In the data rows, 128 means zero.
Here are some points, one per row:
[139 135 143 128 106 124 115 113 105 166 138 140 110 130 115 116 123 108 120 118  92 138  99 115 128 130 178  96 123 134 131 127]
[117 132 105 127 125 129 111 173 127 118 135 140 126 109 130 124 101 123 173 154 121 119 108 154 139 155 125 128 151 109 151 112]
[125 125 135 121 132  94 160 117 110 120 172 110 125 100 147  93 136 105 119 122 153 126 128 121 139 123 108 141 133  87 149 168]
[120 143 147 144 110 172 122 111 121 150 118 132 161 129 142 132 128 111 145 116 108 108 139 119 129 148 156 139 161  94 113 124]
[131 110 130  82 158 159 145 108 133 115 136 169 174 124 102 179 139 125 117 128  66 164 102 153  96 114 110 126  78 160  75 104]
[145  99 150  99 135 114 140 114  99 117 158 153 120 122 144 121 144 139 139 133 133 103 126 165 108 138 111 146 127 130 120 129]
[117 130 119 146 132 101 136 162 121 120 183 115 140  82 137  88 123 116 132 102 138 137 112 106 118 114 106 143 101 109 155 183]
[123 107 157 103 147 110 118 131  84 145 145 158 140 126 129 137 123 116 138 151  88 108 102 158  93 122 114 119 126 133  99 131]
[123 117 150 129 115  81 144 118 113 124 169 126 134 107 142  94 132 100 132 117 162 131 142 126 131 134 115 123 124 107 150 174]
[174 113 166  87 106 120 125 132 114 131 146 160 100 148 106 112 117 111 121 122 115 127 120 135 146 135 156  73 126 120 128 109]
[139 151 111 184 173 167 133 154 124 140 120 105  95 178 152  79 154 129 115  93 159 124 122 112 128 134 108  95 180 123 121 116]
[109 135 167 172 127 147 134 151 182 117 149 140 152 126 140 132 109 138 124 117 120 154 141 166 143 110 116 178  99 120 193 143]
[132 101 132 161 109 151 129 155 147 117 167 101 125 104 116 113  90 139 116 117 121 137 126 133 136 101 137 150 115 134 151 126]
[141 135 118 123 106 127 136 146 135 119 144 124 122 120 107 120 109 128 151 146 154 122 116 142 158 139 135 108 140 104 137 112]
[ 92 153 147 132 123  72  98  86 146  98 109 158 139  85 126 136 150 112 106 113 150 130 135 114 120 145 122 138 148 122 145 141]
[155 119 124 185 195 156 100 134 129 134 108 133 121 123 157 112 132 180 113  90 179 125 132 115  81 125  59 124 170 123 128 132]
[ 79 130 107 131 148 149 140 158 134 160 151 110 126 173 133 116 138  84 129 125 117  93 118 138 137 124 163 126 145  83 106 101]
[156 134 145  92 125  86 149 128 106  88 123  98  76  98  92 142 117 140 150 116 158 122 183 107 104  95 147 139 103 147 155 109]
[138  96 144  83 154 113 121 128  92 114 125 127 130  90 139 123 143 122 180 156 127 119 154 149  95 138 113 156 137 133 120 138]
[164 112 116 180 201 168 140 117 150 123 124 117 137 140 140 135 143 163 109  76 152 168 123 121  89 116  62 108 130 150 130 127]
[130 119  98  95 114 114 143 138 136 124 112 127 100 126 119 117 129 148 152 149 118 101 141 146 143 134 118 126 115 121 133 119]
[111 132 136 129 126 114 136  92 151 117 121 161 141 141 154 139 141 144 112 122 168 134 122 129 173 141 127 129 137 147 165 153]
[132 142  94  98 108 121 150 138 135 129 109 111 113 130 133 118 126 152 157 154 125 106 139 147 146 138 138 116 113 135 133 118]
[127 133 118 117 120  90 129 143 116 127 171 128 146  86 133  97 124  86 130 104 163 124 122  96 141 126 125 158 120  73 147 166]
[ 81 110 131 190 120 157 118 168 156 118 161 102 156  84 106 126  88 132 109 113  95 159 140 131 132  85 115 161  82 152 173 136]
[145 118 135 124 129 138 121  85 122 138 139 146 150 134 104 164 126 128 129 124  62 150  99 139 136 132 150 114 103 158 120 132]
[197 109 165  67 111 105 173 111 120 108 140 126  85 147 111 117 136 158 103 141 140 115 164 142 147 128 136 123 127 140 122 118]
[112 141 104 142 115 125 120 132 125 132 143 135 167 123 137 131 133  97 150 103 122 111 149 110 124 143 130 144 154  88 134 159]
[121 109  96 121  89 148 120 165 124 147  88 138 123 182 132 154  97 136  89 195 130 146  98 149 189 125 151 111 130 172 102 119]
[117 172 158 124 131 144 118 104 135 164 129 203 139 154 143 148 125 109 130 143  97 142 114 140 136 152 166 130 106 114 149 144]
[135 124 143 126 154 144 141  90 116 118 136 107 165 126 123 134 134 125 167 132 101 136 115 154 123 121 140 169 133 108 101 117]
[103 151 120 127 114 120 103 154 105 145 122 152 115 137 112 120 112 100 155 158 103 124  88 153 129 144 153  86 130  97 126 115]
[140 103 150  81 139 103 120 136  97 116 134 121 129  97 128 130 142 115 179 150 121 111 156 159  82 133  93 146 136 141 131 132]
[ 65 138 103 142 116 142 104 131 155 144 108  89 130 146 106 143 156  76 127 140 120  99 120 111 103 152 174 102 151 105  74  94]
[ 91 128  98 131  84  55  81  79 145 118  63  54  91  65  86 132 107  94  75 115 127 103 138  33  74 143 157 132 152 148  96 153]
[138 110 137 120  70 136 138 127 137 113 103 131 101 180 120 180 112 154  77 158 135 130 102 120 183  90 153 122 105 179 126 112]
[146 164 128 184 183 152 120 110 147 143 118 163 137 143 176 116 135 174 106 100 192 154 164 117 124 151  84 121 152 104 155 147]
[ 80 160 128 133 148 169 125 148 150 172 135 128 157 188 142 137 153  94 164 124 111 109 133 135 140 149 162 115 149 118  79  98]
[ 99 133 138 145 130 148 129 132 112 139 133 118 153 113 115  97 120 136 138 129 117 107 134 134 118 126 126 171 118 102 135 132]
[142 145 101 187 172 146  98 146 131 139 123 144 137 132 150  96 141 142 100  89 190 141 149  84 120 132  83 108 152 106 149 140]
[153 155 146  93 115  84 137 133 118  91 121  84  83  97  94 115 136 136 150 119 146 146 170  88 102  91 138 129 104 163 158 107]
[168 135  89  90 116  87 155 125 132 128  88 116  84 113 154 140 131 152 128 152 137 107 133 141 146 109 112 122 103 194 138  96]
[123 114 123  96 182 174 169 131 139 110 152 138 166 140 107 174 168 136 130 124  79 143 113 155 136 131 105 125 105 174  62 106]
[135  92 105  86  78 121 150 137 146 139  49 114 103 189 139 157 114 174 100 184 126 134 125 132 175 109 147 126  93 180 120 119]
[112 117 111 112  71 138 107 159 133 149 105 116 133 181 129 148 111 129  94 154 128 137 107 133 197 124 155 126 130 146 121 128]
[156  86 119 145 177 182 156 110 148 106 136 144 150 139 121 139 146 168 114 109 116 190 115 136  99 130  64 135 117 148  92 119]
[111 153 134 125 122 123 106 115 109 160 109 138 134 137 138 116 130 102 143 147  99 113  97 158 115 134 170 129 156  87 114 117]
[130 156 146 149  95 144 125 111 129 116 130 135 139 113 135 163 124 148 147 125 130 126 136  92 118 125 134 137 129 110 132 117]
[153 146 104 183 115 108  88  85 133 104  73  92  91 112 128 118 126 138  89 105 163 121 164  59 100 136 126 102 153 140 125 150]
These points spread out most along one direction. Take the direction at right angles to it along which they spread out most. Then take the direction at right angles to both along which they spread out most. Go by this last direction. Where along it does each point below lie, from 0 to 99? The average is 50, and the first point in the table lies past the average. One standard deviation of the points above along it is 16.
[135 124 143 126 154 144 141  90 116 118 136 107 165 126 123 134 134 125 167 132 101 136 115 154 123 121 140 169 133 108 101 117] : 55
[156 134 145  92 125  86 149 128 106  88 123  98  76  98  92 142 117 140 150 116 158 122 183 107 104  95 147 139 103 147 155 109] : 37
[111 153 134 125 122 123 106 115 109 160 109 138 134 137 138 116 130 102 143 147  99 113  97 158 115 134 170 129 156  87 114 117] : 77
[138 110 137 120  70 136 138 127 137 113 103 131 101 180 120 180 112 154  77 158 135 130 102 120 183  90 153 122 105 179 126 112] : 27
[112 141 104 142 115 125 120 132 125 132 143 135 167 123 137 131 133  97 150 103 122 111 149 110 124 143 130 144 154  88 134 159] : 72
[135  92 105  86  78 121 150 137 146 139  49 114 103 189 139 157 114 174 100 184 126 134 125 132 175 109 147 126  93 180 120 119] : 23
[123 117 150 129 115  81 144 118 113 124 169 126 134 107 142  94 132 100 132 117 162 131 142 126 131 134 115 123 124 107 150 174] : 60
[112 117 111 112  71 138 107 159 133 149 105 116 133 181 129 148 111 129  94 154 128 137 107 133 197 124 155 126 130 146 121 128] : 50
